Small tables with named rows and columns. After each table, cells are looked up by row and column.

Koni =
        Lol  Nogiga  Zetamup
Bod     161      45      206
Rukod    28      69       99
Poguvu  156      72      128
Tozugu  171     133       82
Dabi    109      49       90

What is the Zetamup of Dabi in Koni? 90
What is the Nogiga of Dabi in Koni? 49
What is the Zetamup of Poguvu in Koni? 128
What is the Nogiga of Bod in Koni? 45
What is the Lol of Rukod in Koni? 28
What is the Lol of Tozugu in Koni? 171
What is the Lol of Poguvu in Koni? 156
What is the Zetamup of Tozugu in Koni? 82

Puf:
cols = Kub, Vef, Mozivi, Pofuz, Tumisu, Dutatu, Vupoge, Bagesud
Nif: [3.41, -1.12, -4.22, 1.22, 4.85, -1.58, 2.07, 5.33]
Tatipiz: [1.07, -1.13, 6.69, 3.81, -2.79, 1.07, 5.07, 1.86]
Fik: [-4.29, 2.61, -0.83, 0.28, 4.22, -4.78, -4.66, -5.62]

Bagesud of Nif = 5.33
Bagesud of Tatipiz = 1.86
Mozivi of Fik = -0.83
Tumisu of Tatipiz = -2.79
Kub of Nif = 3.41
Pofuz of Tatipiz = 3.81
Tumisu of Fik = 4.22
Mozivi of Tatipiz = 6.69
Kub of Tatipiz = 1.07
Kub of Fik = -4.29
Bagesud of Fik = -5.62
Dutatu of Tatipiz = 1.07

Table Tedefo
	Sasun	Voma	Lado	Sope	Mikefan	Rogapeg	Madutag	Vamuv
Mufar	147	167	181	134	151	112	218	234
Gepesa	124	118	105	147	133	175	56	41
Maveku	133	125	117	160	148	143	132	119
Sedo	210	209	253	65	119	164	132	183
Rifake	128	109	115	169	157	115	195	181
Nokot	152	175	148	121	121	184	58	61
Fiz	162	188	210	114	147	113	217	247
Darefa	193	213	243	87	141	130	198	244
Felogu	135	126	119	145	131	163	92	82
Velan	92	81	49	228	180	71	246	200
Zod	149	163	170	97	114	214	22	35
Nimodu	110	108	88	185	161	113	170	145
Zovur	138	100	117	149	133	162	91	81

Voma of Felogu: 126
Sasun of Nimodu: 110
Sasun of Zovur: 138
Mikefan of Felogu: 131
Lado of Mufar: 181
Mikefan of Zod: 114
Sasun of Darefa: 193
Sasun of Velan: 92
Rogapeg of Darefa: 130
Lado of Rifake: 115
Which row has the largest Sope? Velan

Vuduvav =
,Barol,Zuriras
Leduki,235,33
Nor,171,183
Fif,113,220
Selof,157,162

Zuriras of Selof is 162
Zuriras of Leduki is 33
Zuriras of Fif is 220
Barol of Selof is 157
Barol of Nor is 171
Zuriras of Nor is 183
Barol of Fif is 113
Barol of Leduki is 235

Table Gomarig
	Kilesof	Nofefif	Gokire	Gav	Naru	Mek
Tosota	4878	4399	5560	5849	8600	7354
Biki	5398	5733	6759	3246	2594	1661
Mumegi	5611	5209	4200	6731	4866	1728
Teb	3762	4979	5592	2360	6978	6576
Gafe	5494	6809	4960	7932	4769	8445
Veneda	4123	4399	5448	4865	1700	5326
Vip	6487	4635	6045	7668	4482	5116

Gokire of Tosota = 5560
Naru of Biki = 2594
Mek of Teb = 6576
Gokire of Mumegi = 4200
Gokire of Vip = 6045
Naru of Veneda = 1700
Mek of Vip = 5116
Naru of Gafe = 4769
Kilesof of Veneda = 4123
Gokire of Biki = 6759
Gokire of Veneda = 5448
Nofefif of Teb = 4979
Gav of Biki = 3246
Gav of Veneda = 4865
Naru of Vip = 4482
Kilesof of Biki = 5398
Nofefif of Mumegi = 5209
Kilesof of Vip = 6487
Row with the largest Mek: Gafe

Table Bir
       Bovo  Kudedus  Liti  Pib  Sovik  Puzud
Bimuk   223      151   153  122     90    145
Neso     86      167    29   82     43     39
Noled    52       93   144   84    206    121
Dutip   194      156   108   90     61    102
Nus     142      164    66   76     33     64

Noled, Kudedus -> 93
Neso, Sovik -> 43
Dutip, Liti -> 108
Nus, Kudedus -> 164
Nus, Bovo -> 142
Dutip, Pib -> 90
Noled, Liti -> 144
Neso, Puzud -> 39
Dutip, Puzud -> 102
Neso, Liti -> 29
Neso, Pib -> 82
Bimuk, Puzud -> 145
Neso, Bovo -> 86
Noled, Sovik -> 206
Which row has the largest Sovik? Noled

Rokuned:
         Nafemu  Lapekag  Ton  Kura  Sali  Nosatus  Ziv
Lukuv       194      239   81   196   148      168  132
Labigul     182       50  154    58   200       89  189
Zas         151       68  136    78   125      103  190
Dum         209      233   11   190   192      157  122
Dafip       154      103  181   105   179      121  173

Zas, Nosatus: 103
Dum, Sali: 192
Lukuv, Ton: 81
Labigul, Ziv: 189
Zas, Ziv: 190
Lukuv, Kura: 196
Labigul, Nafemu: 182
Dum, Ton: 11
Lukuv, Nafemu: 194
Dum, Lapekag: 233
Row with the largest Nosatus: Lukuv

Fugofi:
columns: Lado, Korune, Suzis, Rugus, Garil, Vedus, Vogimu, Vav
Zuf: [135, 139, 134, 128, 128, 145, 147, 127]
Figudi: [170, 181, 98, 95, 94, 133, 127, 122]
Rulo: [155, 165, 120, 110, 115, 155, 156, 128]
Dul: [194, 193, 58, 64, 76, 202, 202, 113]
Gozefug: [148, 162, 97, 107, 106, 175, 167, 106]
Sudeku: [200, 192, 66, 67, 78, 183, 182, 109]
Daki: [178, 179, 71, 80, 89, 204, 201, 106]
Pum: [174, 181, 85, 88, 100, 213, 210, 107]
Beso: [166, 172, 80, 91, 95, 190, 185, 103]
Vak: [172, 178, 92, 89, 102, 204, 206, 119]

What is the Garil of Pum in Fugofi? 100
What is the Vedus of Zuf in Fugofi? 145
What is the Vav of Beso in Fugofi? 103
What is the Lado of Pum in Fugofi? 174
What is the Korune of Gozefug in Fugofi? 162
What is the Vav of Sudeku in Fugofi? 109
What is the Suzis of Rulo in Fugofi? 120
What is the Suzis of Daki in Fugofi? 71
What is the Garil of Zuf in Fugofi? 128
Which row has the largest Rugus? Zuf

Table Por
	Lerek	Sop	Bugis	Kered	Duzu
Zamares	108	128	117	110	19
Zili	124	112	139	148	43
Dipi	117	206	92	75	33
Nem	92	134	97	84	38
Maf	125	164	80	75	65

Duzu of Maf: 65
Lerek of Dipi: 117
Duzu of Zamares: 19
Kered of Dipi: 75
Lerek of Zili: 124
Sop of Zamares: 128
Duzu of Zili: 43
Duzu of Nem: 38
Sop of Dipi: 206
Bugis of Zili: 139
Kered of Nem: 84
Bugis of Maf: 80
Kered of Zili: 148
Row with the largest Lerek: Maf

Table Pidav
	Bivimu	Managu
Rup	248	120
Git	218	87
Rak	226	99
Rupigif	225	87
Tosaf	174	54
Keda	20	106
Rugam	34	123
Lasa	224	109
Balet	234	57
Lapep	171	69

Bivimu of Git is 218
Managu of Lapep is 69
Bivimu of Balet is 234
Bivimu of Rugam is 34
Bivimu of Rupigif is 225
Bivimu of Keda is 20
Bivimu of Tosaf is 174
Bivimu of Rak is 226
Bivimu of Lapep is 171
Managu of Git is 87
Bivimu of Rup is 248
Bivimu of Lasa is 224
Managu of Rup is 120

Vafo
cols = Mim, Tupiv
Kar: [0.2, 0.8]
Zik: [0.2, 0.7]
Pinub: [0.3, 0.9]
Gak: [0.2, 0.9]

Mim of Pinub is 0.3
Mim of Kar is 0.2
Tupiv of Kar is 0.8
Tupiv of Gak is 0.9
Tupiv of Pinub is 0.9
Mim of Zik is 0.2
Row with the largest Mim: Pinub

Table Ririse
|  | Dez | Tusozed |
|---|---|---|
| Zepide | -3298 | 2797 |
| Pabola | -6124 | 1114 |
| Mifalo | -4095 | 2323 |
| Lones | 3959 | 7130 |
| Kub | -3191 | 2862 |
| Sif | 131 | 4839 |
| Lag | -2212 | 3444 |
| Rasi | -2834 | 3074 |
| Gevemu | 3039 | 6571 |
| Liv | 179 | 4868 |
| Fop | 1077 | 5403 |
| Bep | 2104 | 6014 |
| Lor | 3936 | 7171 |
| Lut | 2016 | 5962 |

Mifalo, Tusozed: 2323
Lag, Dez: -2212
Lones, Tusozed: 7130
Rasi, Dez: -2834
Lag, Tusozed: 3444
Sif, Dez: 131
Bep, Dez: 2104
Fop, Dez: 1077
Kub, Dez: -3191
Fop, Tusozed: 5403
Bep, Tusozed: 6014
Mifalo, Dez: -4095
Sif, Tusozed: 4839
Lut, Tusozed: 5962
Lor, Tusozed: 7171
Rasi, Tusozed: 3074
Lones, Dez: 3959
Gevemu, Dez: 3039
Liv, Dez: 179
Zepide, Tusozed: 2797

Fitozi:
|  | Ketuso | Saz | Pir |
|---|---|---|---|
| Lan | 77.9 | -19.1 | 1.9 |
| Vitufa | -25.0 | -9.5 | -54.9 |
| Garabo | -13.9 | 11.7 | 13.0 |
| Per | 42.4 | -33.1 | 16.8 |
| Digum | 32.3 | 34.2 | -28.0 |
| Kis | 23.4 | -4.1 | -24.8 |
| Nedos | 5.3 | 16.5 | -12.3 |
| Soz | 56.6 | -46.9 | 22.6 |
| Rez | -33.0 | -25.5 | -52.7 |
| Nane | 12.0 | 20.3 | 41.5 |
| Pozivu | 47.2 | 65.7 | -13.3 |

Lan, Pir => 1.9
Per, Pir => 16.8
Rez, Saz => -25.5
Garabo, Pir => 13.0
Rez, Pir => -52.7
Pozivu, Ketuso => 47.2
Kis, Ketuso => 23.4
Garabo, Ketuso => -13.9
Nane, Saz => 20.3
Pozivu, Saz => 65.7
Pozivu, Pir => -13.3
Vitufa, Ketuso => -25.0
Garabo, Saz => 11.7
Nane, Ketuso => 12.0

